Named moves (each a turn or a mirror), then the moves between two rows, first move first; the first pair answered
move q24:
[-0.08  0.98 -1.04 -0.17  0.56  0.88  0.62 -0.66  0.09 -0.24  0.55  0.63
  0.17 -1.80  1.35 -0.49 -0.59  0.86  0.04 -2.77 -0.95]  ->  [ 1.49  0.63  0.46  0.58  1.08 -0.11 -0.46 -0.26  0.71 -0.02 -0.54 -0.91
 -0.95  2.24 -0.41  0.88 -0.85  0.43  0.17 -1.29 -0.35]
[ 0.58  0.72  2.02  1.14  1.22 -0.74 -1.32  1.96  1.23  1.34 -0.80 -3.30
  0.10  1.98 -1.70  1.65  0.70  0.08  1.50  1.47 -1.03]  ->  [-1.22  1.06  0.15  0.78  0.32  1.06  0.20  2.26  1.12  1.30  1.23 -0.16
  2.51 -3.55  0.24 -0.82  0.97  0.25  1.70 -0.80 -1.65]
[ 1.80  0.11  0.82 -1.52  0.70 -2.65 -0.25 -0.07  0.36 -0.96 -1.55 -0.32
 -1.25  2.20 -1.57  2.47  0.86 -0.70  0.79  0.82  2.09]  ->  [-0.28  0.57 -0.57 -1.78  0.11 -0.61  1.01  0.24 -0.19 -0.43  0.59  2.86
  1.20 -3.47  0.01  0.07  1.27  0.24  1.61 -1.07  0.72]
move q966:
[ 1.17 -2.90  1.30 -0.51 -2.52 -0.22  0.56  1.31  0.18  0.47  1.54  1.01
 -0.23  0.72  0.31 -0.27 -0.78  0.31  0.89  1.45  2.88]  ->  [ 3.15 -2.59  0.09  0.02 -1.43  0.55  0.21  0.64  2.12  0.10  1.15 -0.22
 -0.92  1.03  0.96  0.28 -2.29 -0.78  0.85 -0.03  1.79]
[-0.23 -1.05  0.47 -0.06  0.74  0.25 -0.08 -1.19 -0.69 -0.88  0.10  2.48
  0.81 -1.13 -0.60 -0.22  1.30  0.57 -0.51  0.18 -0.61]  ->  [-0.07 -0.97  1.34  0.57  0.29  0.79 -0.41 -1.53  0.15 -0.18 -1.42 -0.44
 -0.17  0.37 -1.92  1.00  0.68  0.28 -0.05  1.86 -0.15]
[-0.49  0.12  0.53  1.32 -0.17  0.09  0.60  0.51  0.51  1.43 -0.59 -2.21
  0.48  0.68 -0.65 -0.55 -0.57  0.09  0.08  1.92 -0.27]  ->  [ 0.27  0.10 -1.63  0.65  0.16  0.09  0.73  0.00  0.76  0.53  0.24 -0.02
  1.73 -1.90  1.20 -1.25 -0.50 -0.25 -0.46 -1.42 -0.58]
move q128:
[ 0.56 -1.60 -1.33 -0.59 -0.39 -0.96  0.69 -0.61 -0.21 -0.48  1.06  2.11
  0.18 -0.27  0.20 -0.30  0.69  0.00  0.71 -0.05  0.77]  ->  [ 0.99 -1.21 -1.80 -0.48 -0.46 -0.57  0.56 -0.34 -0.35 -0.67  0.68  2.36
  0.11 -0.14  0.50 -0.05  0.07 -0.27  0.47 -0.69  0.61]
[ 1.13  0.43  1.54 -3.09 -1.69 -1.73  0.20 -0.43 -0.18 -1.01  1.08 -0.06
 -0.86  1.06 -0.32  0.72 -0.42  0.60 -0.34  2.47  1.52]  ->  [ 1.43 -0.86  0.30 -1.75 -2.18  0.42  1.16 -1.14  1.08 -0.85  1.18 -0.95
 -1.89 -1.02  0.36 -0.11 -1.46  0.98  0.67  1.52  1.50]
[-2.61 -0.19  1.10 -1.44  1.32 -0.39  0.49  2.28 -1.42  0.32  1.04  2.39
  2.10  0.10  1.00  0.77  1.39 -0.67 -1.63  0.80 -0.27]  ->  [-3.19 -1.07 -0.76 -0.15  0.11  1.49  2.03  1.28  0.74 -0.13  1.19  0.99
  0.98 -2.61  2.05 -0.70 -0.24 -0.32 -0.72  0.30 -0.43]
Pairs:
Between the rows of a pair lie 2 to 3 moves.
[ 1.32 -0.88  0.77 -1.71  0.45 -1.49 -0.32 -0.62 -2.39 -0.96  1.11  3.72
 -0.37  0.39  0.43  0.19  2.17  0.85 -1.20 -0.17  1.02]  ->  [ 0.87 -0.57  2.14 -1.28  0.02 -1.08 -0.78 -0.67 -1.43 -0.07  0.17  0.59
 -1.78  2.51 -0.97  1.08  1.83  0.51 -1.12  2.87  1.84] -> q966 q966 q966
[-0.80 -1.45  1.73  0.90 -2.53  2.47  2.55  0.63  2.68 -0.35  2.21  0.29
 -1.37 -3.03  1.33 -2.60 -0.10  1.46  1.49  2.71  3.08]  ->  [ 2.45 -1.63  2.90  1.16 -1.30  0.54  0.68 -0.69  3.76 -0.89  0.62 -1.91
 -3.12  2.30  0.22  0.23 -1.69  0.56  0.73  3.22  3.59] -> q966 q966 q24
[ 1.82  1.72  2.41 -0.52  0.32 -1.89 -2.22 -0.16 -2.36 -0.61  0.03 -1.52
 -0.22  4.19 -1.46  0.90  2.13 -0.44 -0.91  0.80 -0.03]  ->  [-0.24  0.36 -1.68  0.28 -0.42  1.02  0.09 -0.33 -1.15 -0.87  1.95  0.91
  1.30 -4.18  1.67 -2.76  1.55  0.16 -0.63 -2.71 -1.72] -> q24 q128
[ 1.00 -0.31 -3.57  0.77 -0.95  1.39  0.74 -0.53  1.82 -0.46 -0.39  0.44
 -0.60 -1.20  2.32 -0.40 -1.04 -0.28  1.38 -1.17 -1.52]  ->  [ 2.07 -0.43 -0.21 -1.44 -1.40 -1.90  0.05  0.07 -0.32 -0.84 -0.07  1.21
 -1.54  3.12  0.19  1.15  1.03  0.12  0.97  1.89  0.75] -> q24 q966 q24
[-0.93 -0.69  0.64  0.35 -0.72  0.35  0.30  0.07  0.86  1.02 -1.10 -2.27
 -1.08  1.62 -1.20  0.44 -0.04  0.27  0.91  1.51 -0.46]  ->  [ 0.38 -0.11 -0.67 -1.60 -0.23 -1.17  0.56  0.05 -1.25 -0.31  0.83  2.30
  0.48 -0.17  0.84 -0.17  0.81  0.30 -0.44 -0.85  0.20] -> q966 q24 q966
[ 0.68 -0.34 -0.08 -0.89 -0.61  0.15  0.45 -0.31 -0.60 -1.54  0.85  2.47
  0.11 -0.65  1.47 -0.36 -0.58  0.22 -2.13 -4.23 -1.39]  ->  [-0.51 -0.05  1.64  1.24 -1.37  2.10 -0.03  0.35  1.58 -0.03 -0.97 -2.91
 -2.31  1.16 -0.75  0.39 -2.06  0.39 -1.54 -1.27 -1.13] -> q966 q24 q966
[ 2.36 -1.79 -2.51  1.39 -0.41 -1.08 -1.47 -1.07  1.54  1.69 -2.50 -2.18
 -1.11 -0.09  1.85  1.16 -1.62  1.46 -1.17 -1.54  0.78]  ->  [ 1.13 -1.18 -1.33  2.22 -1.45 -0.27 -1.32 -0.64  1.55  2.36 -2.86 -3.59
 -1.03 -0.09  1.23  1.29 -1.22  1.88 -0.50  0.65  0.95] -> q24 q966 q966
[ 0.71 -1.83  1.09 -0.83  1.48 -1.88 -2.14  1.04 -2.97 -1.11  0.31 -0.68
  0.34  3.00 -2.61  1.77  1.37 -1.35 -2.50  1.36  0.81]  ->  [-1.96 -3.20  1.75  1.07 -0.26  1.11 -1.24  1.51 -1.87  0.44  0.43 -3.50
 -0.86 -0.15 -2.44  0.13  0.44 -0.49 -0.83  4.15  0.10] -> q24 q128 q966
[-3.17 -0.07 -0.10 -0.09 -0.65 -0.35  2.55  1.48 -2.32  0.50  0.78  1.67
 -0.44 -3.71  1.54 -0.16  0.94  2.67 -0.92  0.09  0.37]  ->  [-0.62 -1.08 -2.64  1.02  0.02  0.55  3.16 -0.45  1.00 -0.29 -0.73 -0.16
 -2.52 -2.83  2.23  0.19 -2.32  1.52 -0.79 -2.13  0.18] -> q24 q128 q966
